Each row has a name. Each question is about the rows just above it.

J_747: |  91 |  70 | 150 | 120 |
J_922: |  91 | 131 | 119 | 120 |
J_667: | 133 | 160 | 114 | 232 |
J_16: | 159 | 180 |  98 |  70 |
J_136: | 113 | 209 | 155 |  90 |
J_884: | 108 | 160 |  71 | 148 |
J_489: | 155 | 209 | 119 | 195 |
J_477: | 134 | 193 |  79 | 175 |
J_62: | 129 | 190 |  91 | 147 |
J_867: |  74 | 229 | 147 | 154 |
Shared by J_747 and J_16: : | 70 |
| 155 | 209 | 119 | 195 | is in which row? : J_489
Shared by J_867 and J_62: : | 147 |
The one value in J_922 and J_489: : | 119 |
Which row holds | 129 | 190 |  91 | 147 |? : J_62

J_912: | 161 |  90 | 196 | 120 | 195 | 175 |
J_551: | 102 | 142 | 196 |  92 | 171 | 132 |
J_819: |  37 | 102 | 168 | 167 | 168 | 166 |
J_138: | 111 | 135 | 175 | 112 | 141 | 143 |
J_486: |  76 | 176 | 196 | 142 | 178 |  93 |
J_535: | 210 |  92 |  92 | 100 |  90 |  92 |
Which value is in both J_551 and J_912? : | 196 |
Shared by J_912 and J_486: : | 196 |
The one value in J_551 and J_819: : | 102 |
Which value is in both J_138 and J_912? : | 175 |
Which value is in both J_535 and J_551? : | 92 |

J_688: | 199 | 123 | 100 | 124 | 211 | 120 | 161 | 180 |  58 | 175 |  93 | 182 | 163 |  97 |  72 | 108 |
J_482: | 141 | 154 | 123 | 102 | 125 | 152 | 164 | 157 |  71 | 157 | 108 | 147 | 165 | 124 |  83 | 144 |
J_521: | 163 |  73 | 164 | 163 | 175 |  66 | 104 | 123 | 162 | 128 | 155 | 154 |  98 | 104 |  91 | 201 |
J_165: | 163 |  73 | 112 | 163 | 175 |  66 | 104 | 113 | 162 | 162 |  97 | 154 |  98 |  70 | 123 | 125 |
J_557: | 159 | 151 | 163 | 111 | 159 | 138 | 189 | 193 |  46 | 162 |  93 | 173 | 192 | 111 |  48 | 157 |
Whose row is | 141 | 154 | 123 | 102 | 125 | 152 | 164 | 157 |  71 | 157 | 108 | 147 | 165 | 124 |  83 | 144 |? : J_482
The one value in J_482 and J_557: : | 157 |
Which row holds | 163 |  73 | 164 | 163 | 175 |  66 | 104 | 123 | 162 | 128 | 155 | 154 |  98 | 104 |  91 | 201 |? : J_521
Shared by J_557 and J_482: : | 157 |

J_72: |  97 | 142 | 110 | 125 | 110 | 103 | 184 | 153 | 118 |  97 | 127 | 133 | 131 | 121 | 121 | 126 | 129 | 132 |  42 | 140 | 109 | 149 | 106 | 134 | 138 | 158 | 117 | 153 | 104 | 152 | 118 | 151 | 138 | 126 | 109 | 135 | 167 | 110 | 102 | 133 | 119 | 121 | 138 | 169 | 129 | 100 | 118 | 157 | 139 | 104 | 121 | 189 | 123 | 170 |  82 | 113 |
J_118: | 145 | 103 | 132 | 160 | 134 | 109 | 150 | 156 | 149 | 112 | 150 | 124 | 139 | 140 | 130 | 152 | 124 | 145 | 129 | 109 | 126 | 178 | 131 | 102 | 133 |  89 | 129 | 115 | 136 | 151 | 100 | 118 | 147 | 146 | 108 | 111 | 128 | 129 | 134 | 151 |  97 | 130 | 146 | 143 | 130 | 145 | 116 | 103 | 133 | 115 | 142 | 138 | 184 | 124 | 144 |  81 |
J_612: | 171 |  98 | 182 | 106 | 156 | 139 | 199 | 114 | 141 | 179 | 134 | 141 | 119 | 140 | 134 | 109 |  81 | 169 | 201 | 114 |  75 | 198 | 158 | 170 | 124 | 165 | 147 | 146 | 112 | 108 | 214 | 162 | 202 | 173 |  71 |  74 | 139 | 210 | 130 | 194 |  85 | 110 | 148 |  98 | 154 | 127 | 113 | 133 | 119 | 162 | 112 | 106 |  51 | 182 |  98 | 122 |
J_680: | 143 | 106 | 141 | 126 | 131 | 105 | 144 | 120 |  93 | 134 | 154 | 132 | 149 | 109 | 122 | 152 | 126 | 132 | 121 | 112 | 164 | 154 | 118 | 112 | 134 | 139 | 128 | 103 | 134 | 135 | 155 | 137 | 123 | 128 | 125 | 127 | 143 | 121 | 120 | 128 | 133 | 124 | 131 | 111 | 130 | 158 | 121 | 143 | 142 | 152 |  83 | 121 | 127 | 120 | 137 | 129 |
Which row holds | 171 |  98 | 182 | 106 | 156 | 139 | 199 | 114 | 141 | 179 | 134 | 141 | 119 | 140 | 134 | 109 |  81 | 169 | 201 | 114 |  75 | 198 | 158 | 170 | 124 | 165 | 147 | 146 | 112 | 108 | 214 | 162 | 202 | 173 |  71 |  74 | 139 | 210 | 130 | 194 |  85 | 110 | 148 |  98 | 154 | 127 | 113 | 133 | 119 | 162 | 112 | 106 |  51 | 182 |  98 | 122 |? : J_612
Whose row is | 145 | 103 | 132 | 160 | 134 | 109 | 150 | 156 | 149 | 112 | 150 | 124 | 139 | 140 | 130 | 152 | 124 | 145 | 129 | 109 | 126 | 178 | 131 | 102 | 133 |  89 | 129 | 115 | 136 | 151 | 100 | 118 | 147 | 146 | 108 | 111 | 128 | 129 | 134 | 151 |  97 | 130 | 146 | 143 | 130 | 145 | 116 | 103 | 133 | 115 | 142 | 138 | 184 | 124 | 144 |  81 |? : J_118
|  97 | 142 | 110 | 125 | 110 | 103 | 184 | 153 | 118 |  97 | 127 | 133 | 131 | 121 | 121 | 126 | 129 | 132 |  42 | 140 | 109 | 149 | 106 | 134 | 138 | 158 | 117 | 153 | 104 | 152 | 118 | 151 | 138 | 126 | 109 | 135 | 167 | 110 | 102 | 133 | 119 | 121 | 138 | 169 | 129 | 100 | 118 | 157 | 139 | 104 | 121 | 189 | 123 | 170 |  82 | 113 | is in which row? : J_72
Which row holds | 143 | 106 | 141 | 126 | 131 | 105 | 144 | 120 |  93 | 134 | 154 | 132 | 149 | 109 | 122 | 152 | 126 | 132 | 121 | 112 | 164 | 154 | 118 | 112 | 134 | 139 | 128 | 103 | 134 | 135 | 155 | 137 | 123 | 128 | 125 | 127 | 143 | 121 | 120 | 128 | 133 | 124 | 131 | 111 | 130 | 158 | 121 | 143 | 142 | 152 |  83 | 121 | 127 | 120 | 137 | 129 |? : J_680

J_840: | 118 | 164 | 127 | 146 | 107 | 141 | 100 |
J_226: | 134 | 156 |  79 | 118 | 159 | 110 | 156 |
J_33: |  79 |  80 | 103 | 155 | 100 | 156 | 164 |
Which value is in both J_226 and J_840? : | 118 |
Shared by J_840 and J_226: : | 118 |
Where do | 134 | 156 |  79 | 118 | 159 | 110 | 156 | appear? : J_226
The row with |  79 |  80 | 103 | 155 | 100 | 156 | 164 | is : J_33
Whose row is | 118 | 164 | 127 | 146 | 107 | 141 | 100 |? : J_840

J_384: |  83 | 156 | 113 | 142 | 126 | 154 | 125 | 125 |  99 |  70 | 141 | 158 |  63 | 114 | 159 | 139 | 108 | 140 |  81 | 187 |  99 | 153 |  88 | 156 | 100 | 147 | 125 | 148 | 200 | 128 | 164 | 121 | 139 |  95 | 103 |  99 | 106 |  26 | 118 | 132 |  68 |
J_252: | 226 | 199 | 186 |  53 | 167 | 129 | 130 | 163 |  63 | 129 | 108 | 135 | 114 | 174 | 164 |  73 | 108 | 166 | 145 | 125 | 138 | 127 | 152 | 109 | 141 | 163 | 118 | 152 | 135 | 118 |  76 | 140 |  62 | 106 | 118 | 104 | 113 | 161 |  85 | 149 | 120 |
J_113: | 157 | 189 | 138 | 153 | 137 | 113 | 163 | 173 | 144 |  42 | 121 | 137 |  80 |  96 | 160 |  52 | 110 |  98 | 105 | 128 |  96 | 177 | 156 |  90 | 161 | 162 |  55 | 118 | 200 | 183 |  75 | 189 | 103 |  31 | 159 |  72 | 131 | 146 | 150 | 111 |  37 |
J_574: | 172 | 146 | 126 | 122 |  53 | 109 | 113 | 102 | 163 | 103 | 170 | 133 | 119 | 175 | 143 | 208 | 137 | 133 | 108 | 164 | 142 | 170 | 137 | 107 | 120 | 148 |  68 | 142 | 143 | 172 | 108 | 130 | 145 | 172 | 137 | 114 | 131 | 154 | 109 | 124 |  98 |
J_114: | 186 | 154 |  84 |  82 |  65 | 147 | 118 |  88 | 130 | 137 | 155 | 143 | 163 | 138 |  77 | 191 | 120 | 138 | 142 | 127 |  89 | 132 | 157 | 112 |  89 |  72 |  76 | 109 | 169 | 141 | 124 |  46 | 155 | 100 | 101 | 162 | 112 | 135 | 121 | 183 |  51 |
|  83 | 156 | 113 | 142 | 126 | 154 | 125 | 125 |  99 |  70 | 141 | 158 |  63 | 114 | 159 | 139 | 108 | 140 |  81 | 187 |  99 | 153 |  88 | 156 | 100 | 147 | 125 | 148 | 200 | 128 | 164 | 121 | 139 |  95 | 103 |  99 | 106 |  26 | 118 | 132 |  68 | is in which row? : J_384
Whose row is | 157 | 189 | 138 | 153 | 137 | 113 | 163 | 173 | 144 |  42 | 121 | 137 |  80 |  96 | 160 |  52 | 110 |  98 | 105 | 128 |  96 | 177 | 156 |  90 | 161 | 162 |  55 | 118 | 200 | 183 |  75 | 189 | 103 |  31 | 159 |  72 | 131 | 146 | 150 | 111 |  37 |? : J_113
Whose row is | 186 | 154 |  84 |  82 |  65 | 147 | 118 |  88 | 130 | 137 | 155 | 143 | 163 | 138 |  77 | 191 | 120 | 138 | 142 | 127 |  89 | 132 | 157 | 112 |  89 |  72 |  76 | 109 | 169 | 141 | 124 |  46 | 155 | 100 | 101 | 162 | 112 | 135 | 121 | 183 |  51 |? : J_114

J_378: | 107 | 119 | 119 |  98 | 129 | 171 | 175 |  96 | 148 | 151 | 160 | 132 |  84 | 141 | 145 | 143 | 180 |  67 |  27 | 123 | 146 | 122 | 130 | 121 | 108 | 151 | 145 |  73 | 143 |
J_462: |  94 | 138 | 137 | 110 | 180 | 133 | 108 | 128 |  89 | 146 | 130 | 152 | 159 | 162 | 121 | 146 | 121 | 135 | 117 |  80 |  74 |  97 | 160 | 147 | 124 |  98 | 124 | 128 | 125 |
J_623: | 112 | 115 | 147 | 106 | 178 |  96 | 142 | 123 |  90 | 113 | 135 | 126 | 167 | 150 | 112 | 136 | 152 | 143 |  82 |  91 |  73 | 113 | 150 | 144 | 125 | 150 |  95 | 124 | 117 |
J_759: |  97 | 107 | 140 | 127 | 163 | 153 | 104 | 133 |  87 | 102 | 140 | 150 | 136 | 145 | 124 | 123 | 114 | 119 | 163 | 108 |  72 | 108 | 173 | 159 | 136 | 141 | 150 | 129 |  97 |
|  94 | 138 | 137 | 110 | 180 | 133 | 108 | 128 |  89 | 146 | 130 | 152 | 159 | 162 | 121 | 146 | 121 | 135 | 117 |  80 |  74 |  97 | 160 | 147 | 124 |  98 | 124 | 128 | 125 | is in which row? : J_462
Which row holds | 112 | 115 | 147 | 106 | 178 |  96 | 142 | 123 |  90 | 113 | 135 | 126 | 167 | 150 | 112 | 136 | 152 | 143 |  82 |  91 |  73 | 113 | 150 | 144 | 125 | 150 |  95 | 124 | 117 |? : J_623
Which row holds | 107 | 119 | 119 |  98 | 129 | 171 | 175 |  96 | 148 | 151 | 160 | 132 |  84 | 141 | 145 | 143 | 180 |  67 |  27 | 123 | 146 | 122 | 130 | 121 | 108 | 151 | 145 |  73 | 143 |? : J_378

J_767: | 116 | 174 | 115 | 175 |
J_390: | 128 | 101 | 206 | 153 |
J_631: | 122 | 114 | 191 | 139 |
J_746: | 111 | 143 | 174 | 122 |
J_373: | 114 | 146 |  40 | 104 |
J_375: | 114 | 166 | 181 | 132 |
J_705: | 167 | 127 | 174 | 122 |
J_958: |  95 | 176 | 127 | 115 |
J_898: | 148 | 140 |  27 | 100 |
J_434: |  95 | 166 |  98 | 115 |
J_569: | 139 | 146 | 114 | 112 |
Shared by J_375 and J_373: : | 114 |
The one value in J_705 and J_767: : | 174 |
The one value in J_434 and J_375: : | 166 |
Shared by J_705 and J_958: : | 127 |

J_737: | 185 | 128 | 115 | 133 | 142 | 128 | 118 | 140 | 138 | 130 | 141 | 161 | 112 | 181 |  94 | 125 | 139 | 153 | 141 | 126 | 117 | 213 | 132 |  59 | 122 | 127 | 123 |
J_866: | 127 | 128 | 129 | 127 | 129 | 130 | 126 | 127 | 128 | 128 | 129 | 128 | 127 | 128 | 128 | 129 | 127 | 127 | 128 | 128 | 133 | 127 | 129 | 129 | 129 | 128 | 128 |
J_319: | 121 | 128 | 135 | 120 | 128 | 123 | 123 | 123 | 128 | 126 | 123 | 131 | 213 | 134 | 126 | 135 | 121 | 132 | 125 | 141 | 132 | 125 | 129 | 126 | 138 | 129 | 127 |
J_274: | 133 | 131 | 125 | 132 | 140 | 130 | 114 | 146 | 126 | 120 | 211 | 128 | 121 | 141 | 127 | 125 | 173 |  98 | 156 | 139 | 186 | 127 | 146 | 136 | 132 | 130 |  99 |
J_799: | 120 | 131 | 130 | 128 | 135 | 139 | 131 | 135 | 125 | 125 | 135 | 141 | 126 | 133 | 133 | 120 | 136 | 163 | 146 | 130 | 138 | 137 | 130 | 123 | 126 | 126 | 129 |
Whose row is | 185 | 128 | 115 | 133 | 142 | 128 | 118 | 140 | 138 | 130 | 141 | 161 | 112 | 181 |  94 | 125 | 139 | 153 | 141 | 126 | 117 | 213 | 132 |  59 | 122 | 127 | 123 |? : J_737
Whose row is | 127 | 128 | 129 | 127 | 129 | 130 | 126 | 127 | 128 | 128 | 129 | 128 | 127 | 128 | 128 | 129 | 127 | 127 | 128 | 128 | 133 | 127 | 129 | 129 | 129 | 128 | 128 |? : J_866
Where do | 121 | 128 | 135 | 120 | 128 | 123 | 123 | 123 | 128 | 126 | 123 | 131 | 213 | 134 | 126 | 135 | 121 | 132 | 125 | 141 | 132 | 125 | 129 | 126 | 138 | 129 | 127 | appear? : J_319
Whose row is | 120 | 131 | 130 | 128 | 135 | 139 | 131 | 135 | 125 | 125 | 135 | 141 | 126 | 133 | 133 | 120 | 136 | 163 | 146 | 130 | 138 | 137 | 130 | 123 | 126 | 126 | 129 |? : J_799

J_983: | 123 | 127 |  89 | 113 | 111 | 128 | 127 | 131 | 125 |
J_360: | 181 | 128 | 165 | 124 | 119 |  88 |  67 | 103 | 146 |
J_396: | 127 | 128 | 165 | 124 |  88 |  88 | 127 | 103 | 146 |
Which value is in both J_983 and J_360? : | 128 |
The row with | 123 | 127 |  89 | 113 | 111 | 128 | 127 | 131 | 125 | is : J_983
Which value is in both J_360 and J_983? : | 128 |
Where do | 181 | 128 | 165 | 124 | 119 |  88 |  67 | 103 | 146 | appear? : J_360
Where do | 127 | 128 | 165 | 124 |  88 |  88 | 127 | 103 | 146 | appear? : J_396

J_210: | 140 | 111 |  77 | 131 | 141 | 172 | 141 |
J_980: | 160 | 183 | 154 | 118 | 145 | 124 | 184 |
J_745: | 112 |  55 | 140 | 154 | 117 | 162 | 125 |
J_420: | 102 | 117 | 153 |  89 | 125 | 163 | 142 |
J_159: | 139 | 123 | 102 | 120 | 103 | 147 | 140 |
J_141: | 102 | 141 | 112 | 125 | 163 | 163 | 162 |
Shared by J_159 and J_745: : | 140 |
Shared by J_745 and J_210: : | 140 |
Shared by J_745 and J_159: : | 140 |
The one value in J_980 and J_745: : | 154 |
The one value in J_210 and J_141: : | 141 |
Shared by J_159 and J_210: : | 140 |
Whose row is | 140 | 111 |  77 | 131 | 141 | 172 | 141 |? : J_210

J_367: | 195 | 115 | 139 | 149 | 150 | 159 | 164 |
J_302: | 206 |  94 | 116 | 150 | 159 | 104 | 172 |
J_116: | 212 | 110 | 129 | 116 | 129 | 155 | 165 |
J_333: | 212 | 116 | 115 | 139 |  97 | 127 | 165 |
J_751: | 129 | 137 |  97 | 147 |  57 |  45 | 111 |
J_176: | 212 | 116 | 115 | 139 | 150 | 212 |  62 |
J_327: | 115 | 121 | 135 | 127 | 107 | 164 | 116 |
The row with | 212 | 110 | 129 | 116 | 129 | 155 | 165 | is : J_116
The one value in J_751 and J_116: : | 129 |
The one value in J_327 and J_302: : | 116 |
The one value in J_751 and J_333: : | 97 |
Whose row is | 129 | 137 |  97 | 147 |  57 |  45 | 111 |? : J_751

